In the rows, 128 means zero.
One turn sends every row of this set to another row. A few are shown first. Where does it send the rows asked after them?
Q_647: [139 104 121 144 126 170 110 123 115  95 143 137 136  73 144 131 119 123
 118 136 161 142]
Q_587: [138 140 132 117 142 175 144 110  92 132 128 122 145  88 127 120 128 135
 124 124 138 120]
Q_322: [153 143 124 156 156 165 133  91  93 102 137 110 118 136 127 102 121 131
 135 141 144 115]
Q_616: [138 134 104 145 122 143 118 104 114  90 125 129 109 114 107 119 130 150
 112 167 135 129]
Q_816: [143 154 127 137 165 154 143 102 106  97 136 140 127 121 112 110 110 134
 121 139 160 140]
Q_216: [132 139 100 142 143 170 105 101 109  86 144 116 134  80 129 141 128 138
 124 176 160 120]
Q_690: [130 118  98 138 145 159 133 110  96 116 140 143 144  82 142 124 147 107
 139 149 172 103]
Q_868: [121 132 118 171 125 163 114 105  82  96 155 132 147 130 139 102 140 126
 126 147 132 135]
Q_328: [136 158 135 150 137 184 140 154 113  99 134 130 143 112 141 120 147 127
 133 136 148 126]
Q_72: [121 127 124 149 119 140 111  87 135 105 124 119 153 112 133 122 123 106
 141 146 148 138]
Q_672: [144 137  95 122 145 144 137  96 104 113 150 147 137 100 122 123 137 144
 159 125 152 103]
Q_915: [135 150 125 164 112 136 107 117  96 111 144 141 146 131 136 122 125 125
 122 159 157 126]
Q_285: [149 120 118 128 134 163 143 103 113 110 134 119 125  96 133 156 138 125
 107 138 170 106]
Q_316: [131 100 126 151 146 151 155 134 120  95 140 136 148 107 157 123 132 160
 139 143 142 122]
Q_609: [145 145 116 126 119 179 118  85 120 103 114 119 137  83 135 136 129 131
 138 146 138 140]
Q_500: [131 133 132 134 121 175 140 128 104  88 139 122 127 129 141  96 143 117
 139 116 146 123]
Q_367: [128 120  99 169 122 157 134 146 111 114 150 120 139  97 150 107 122 121
 140 153 169 127]
Q_635: [133  96 130 170 132 158 133 108 134  88 130 132 125  96 129 126 126 146
 117 161 161 122]
Q_961: [133 117 119 150 116 141 119 119  95 100 136 156 149 123 159 104 109 130
 146 140 137 118]
Q_286: [148 116  95 149 164 146 138 148 122  93 137 134 129 106 135 120 117 154
 129 148 149 120]
Q_424: [135 149 129 133 106 147 128 129 119  91 131 120 138  96 129 141 119 153
 126 143 118 112]
Q_142: [131 119 139 167 146 167 126 121 141 106 117 123 148 104 133 124 146 116
 133 138 141  98]
Q_315: [151 134 121 140 133 172 154 122 112 117 133 128 135 134 144 135 152 142
 155 128 130 115]
Q_48: [122 132  98 145 172 159 132  93 118  97 117 137 143 103 118 121 139 104
 138 141 142 127]
Q_822: [133 138  94 135 133 140 133 111  94 132 158 135 155  99 125 140 115 137
 142 126 153 133]
Q_872: [141 146 105 163 106 150 125 101 110  89 126 128 137  98 146 138 107 149
 150 145 120 124]
Q_167: [126 147 111 154 150 160 149  91 112  80 154 134 135 114 114 109 113 151
 150 153 132 122]

Q_216 turns into Q_285
Q_500 turns into Q_868
And these:
Q_672 turns into Q_316
Q_822 turns into Q_286
Q_635 turns into Q_609
Q_915 turns into Q_816
Q_367 turns into Q_616
Q_72 turns into Q_48
Q_315 turns into Q_961

One turn sends every row of this set to another row. A few are shown first. Where does it send the rows asked after them?
Q_801: [106 140  87 137 128 127 126 149 132 140 142 134 121 106 144  93]
Q_953: [129 148 127 145 146 143 164 133 146 136 102 143 116 138 148  94]
Q_914: [150 157 115 132 104 140 123 143 139 111 106 145 117 106 142  84]
Q_99: [111 171  95 152 145 165 149 127 118 120 110 161 125 110 115 116]
Q_125: [117 171  96 123 145 181 132 152 149 139 119 151 143 120 148 104]
Q_35: [138 156  91 141 121 141 126 139 132 129 138 171 129 100 150  73]
Q_834: [144 163 113 115 126 151 142 110 127 144 120 139 111 122 149  65]
Q_126: [133 168  97 134 113 140 111 134 122 132 132 160 146 111 118  82]
Q_545: [126 166  97 124 108 148 111 131 131 124 130 150 148 126 108  91]
Q_393: [120 124 111 131 130 140 149 109  98 130 124 137 138 113 133  99]
Q_807: [103 158  83 132 150 138 144 141 136 142 131 140 147 101 130 109]
Q_714: [157 145  97 129 118 133 120 131 119 126 128 128 128 102 154  92]
Q_913: [114 161 107 151 112 154 154 153 119 103 121 145 144 129 158  97]
Q_28: [137 162  99 137 106 154 159 132 130 130 130 140 107 100 152  79]
Q_70: [119 155 113 125 105 168 129 127 120 149 113 158  98 121 154 107]
Q_493: [129 166  95 123 116 150 119 126 132 121 126 146 147 127 102  93]
Q_865: [134 122 117 131 124 138 133 117 103 134 131 130 136 111 145  97]
Q_121: [126 150 129 145 146 138 159 127 143 136  91 145 115 134 149  93]
Q_638: [105 148  94 129 136 174 139 143 126 121 111 144 127  89 148 126]
Q_920: [140 148 122 111 142 159 134 104 136 121 102 148 132 134 142  78]
Q_301: [126 158 119 124 105 169 138 121 128 149 107 168 117 123 148 117]
Q_512: [115 130 105 128 137 159 133 138 140 140 111 143 127  92 108 115]
Q_527: [119 129 102 132 141 162 131 140 137 141 105 143 121  97 105 116]
Q_825: [114 166  95 144 152 148 125 130 120 130 112 143 133 136 136 129]
Q_563: [111 160 100 150 118 154 156 152 126 100 122 144 145 133 155 102]
Q_483: [130 156 112 135 148 164 125 126 127  90 106 130 136 122 127  78]
Q_365: [115 135 104 127 136 156 129 140 144 146 110 144 124 100 104 110]
Q_652: [115 169  95 124 145 175 137 153 146 141 123 147 147 120 152 103]
Q_496: [121 146  94 138 130 171 136 137 120 125 130 158 127  84 166  95]
Q_202: [127 154 122 133 115 144 140 136 157 106  92 147 120 130 127  80]
Q_649: [130 158 118 123 110 169 144 123 133 146 101 167 117 127 146 123]
Q_972: [126 135 114 115 123 183 154 128 141 120 115 133 137 146 126  94]
Q_485: [126 150 128 146 153 141 161 125 137 135  99 138 118 132 150  93]
Q_773: [121 135  96 122 114 152 121 130 125 135 133 148  93 112 155  91]
Q_580: [131 157 112 141 146 160 131 133 126  90 104 127 136 118 127  80]
Q_190: [118 176  90 127 147 180 136 152 145 139 122 150 145 123 148 100]
Q_239: [119 162 106 149 100 158 160 148 126 112 130 145 133 115 155  81]
Q_323: [137 153 112 136 147 168 128 129 128  89 109 130 140 118 123  81]
Q_101: [118 121 110 135 138 143 151 107 102 127 122 141 137 115 130 105]
Q_40: [144 132 120 134 125 158 153 138 149 126 107 155 157 132 123 100]

Q_545 turns into Q_393
Q_101 turns into Q_649
And these:
Q_801 turns into Q_834
Q_865 turns into Q_70
Q_190 turns into Q_323
Q_773 turns into Q_28
Q_825 turns into Q_972
Q_485 turns into Q_125
Q_202 turns into Q_807

One turn sends every row of this set to another row. A few are shown first. Where does it send the rows asked after them?
Q_622: [136  93 102 121 124 123 115  93 135 128 127 165 128 145 124 121 137 114
 120 158 110 120 150  96  98 112 169]
Q_189: [121  86 114 139 134 123 123 122 126 144 134 140  94 149  96 116 128 115
 127 131 106 133 138 115 119 105 176]
Q_391: [114  99 108 118 127 140 133 100 151 118 134 144 119 132  84  89 135 105
 138 120 100  94 149 131 101 125 147]
Q_665: [112  96 111 103 134 129 113 122 111 129 161 139 100 146 109 118 123 114
 129 119 120 125 137 100 102 133 160]
Q_308: [108 103 119 112 124 147 123 103 132 132 152 151 119 122  93 110 120 117
 155 118 122 117 142 102 103 126 132]
Q_474: [157 122 110 100 126 122 116 148 121 122 143 149 113 113 124 131 124 132
 128 133 139 128 143 117  95 147 148]
Q_88: [123  80 118 150 142 139 136 116 154 121 132 151 124 135  98 119 114 122
 156 100 106 116 148 109  97 144 149]
Q_387: [186 133 113 117 128 123 137 117 140 118 130 150 119 123 125 103 143 123
 134 133 110  99 143 124  94 133 159]
Q_639: [108 112 116 143 133 137 110 133 142 140 143 134 117 141  96 101 121 122
 143 112 107 119 146 112 119 108 149]
Q_267: [135  84  87 129 130 138 139 130 148 144 114 155 138 118 132  93  95 131
 118 140 105 118 156 112 136 134 151]
Q_106: [131 115 115 102 142 136 132 110 120 126 147 138 109 139 101 102 122 113
 126 127 105  95 144 126  77 142 148]
Q_314: [143 104 122  87 126 151 133 135 142 119 148 136 114 139 100  80 144 144
 119 125 109 145 146 114 130 136 151]
Q_480: [156  88 117 145 127 141 119 115 142 132 133 140 120 145 132 116 125 127
 126 148 130 125 150  95  78 104 150]
Q_883: [154  83  97 100 122 112 127 122 138 120 112 155 114 126 105 138 122 122
 134 153 104 154 131 123 111 135 173]
Q_426: [153 110  88 125  95 122 131 123 140 129 122 144 128 114 151 111 129 124
 138 145 115 120 129 146 105 119 159]
Q_730: [129  74 110 148 124 137 144 119 136 121 117 160 110 124 113 122 113 111
 142 141  92 128 151 105 104 111 174]
Q_558: [172  79 108 129 117 117 129 128 157 118 122 147 119 139 133 102 129 132
 150 131 106 143 111 114  93 123 161]
Q_291: [130  89 122 158 126 150 148 122 150 118 123 141 114 129 135 118 117 127
 154 126 110 112 135 127  79 123 155]
Q_158: [168 109  95 126 130 118 133 138 152 127 119 145 138 136 128  86 115 127
 136 120 109 162 150 115 130 140 170]
Q_456: [148 112 118 119 148 130 130 109 142 126 107 142 128 153 112 127 123 120
 126 143 121 108 161 123  67 131 168]
Q_818: [109 123 105 132 126 137 135 121 137 122 126 147 121 130 133 111 123 114
 134 128 102  94 141 147  80 138 151]
Q_407: [120  92 107  73 128 167 127 120 147 127 125 145 120 131 117 110 125 137
 138 130 118 138 145 104 136 135 163]
Q_613: [156 124 118  90 113 143 119 140 156 111 139 152 126 142 110  94 148 134
 122 138 105 149 140 119 129 141 153]
Q_564: [153 110 126  98 105 134 132 142 149 127 135 159 132 124 104  98 143 140
 120 147 134 131 133 146 114 147 143]
Q_537: [128 111 112 110 126 138 140 118 140 140 128 146 120 134 117 110 129 143
 132 129 112 173 144 112 151 134 158]
Q_881: [139 112 131 117 117 127 161 127 161 122 122 153 131 137 123  89 145 140
 135 110 129 111 141 145 115 161 155]
Q_136: [116  95 105 140 133 140 130 115 139 133 129 144 126 125  86 128 107 115
 142 124  92 118 172 123 124 123 160]
Q_973: [143  86 108 127 108 133 172 136 151 120 121 141 140 117 132 100 105 137
 134 123 123 129 159 134 126 149 158]
Q_999: [116 112 115 108 119 133 137 136 153 144 108 172 122 132 128 112 133 124
 123 121 144 107 145 126 119 159 138]
Q_543: [135 101 115 126 155 140 126 116 157 159 112 147 123 149 121  93 123 147
 137 123 110 139 123 107 136 127 158]
Q_427: [170  93 103 127 118 117 153 127 149 132 121 143 143 120 121 101 112 133
 135 132 138 140 150 144 124 149 171]
Q_296: [159 105 122 117 113 113 145 137 162 108 126 167 141 127 122  90 141 131
 132 128 135 119 139 132 118 160 168]
Q_590: [152  98 112 141 136 121 154 135 153 139 110 148 130 136 117  83 110 139
 131 124  99 154 149 113 133 133 158]
Q_54: [139  98 119  89 135 151 127 148 154 138 111 144 112 143  91  76 134 131
 112 130 116 108 150 125 109 134 144]
Q_324: [129  85 105 116 131 125 106 108 142 131 137 125 123 164 119 115 141 127
 118 147 124 116 135 130  90 113 178]
Q_371: [ 94  84 101 141 121 133 124 125 150 133 130 144 125 127 107 107 121 114
 140 114 118 111 141 147  95 137 139]
Q_541: [126 114 123  88 114 132 139 140 136 135 130 167 129 123 106  84 141 138
 113 134 119 126 145 138 110 154 136]
Q_170: [158  87 112 132 131 148 163 117 166 125 123 138 119 139 125 103 123 135
 129 115 133  95 151 117 127 150 151]
Q_899: [164 118 108 103 122 141 126 124 142 143 129 142 128 136 112 110 124 139
 133 138 115 178 143 124 130 135 150]
Q_457: [128 117 100 138 122 135 118 127 147 118 117 136 124 146 145 131 127 115
 123 143 128 114 168 120  90 114 169]
Q_921: [125  87 108 102 135 127 107 128 137 114 131 147 134 150 129 121 118 123
 126 137 130 119 146 107  65 138 164]
Q_653: [158 112 108 113 140 112 110 152 144 116 128 127 100 148 104 118 142 130
 118 132 115 134 133 129 111 132 178]

Q_474 turns into Q_653
Q_136 turns into Q_88
Q_158 turns into Q_427
And these:
Q_457 turns into Q_456
Q_590 turns into Q_973
Q_665 turns into Q_189
Q_543 turns into Q_267

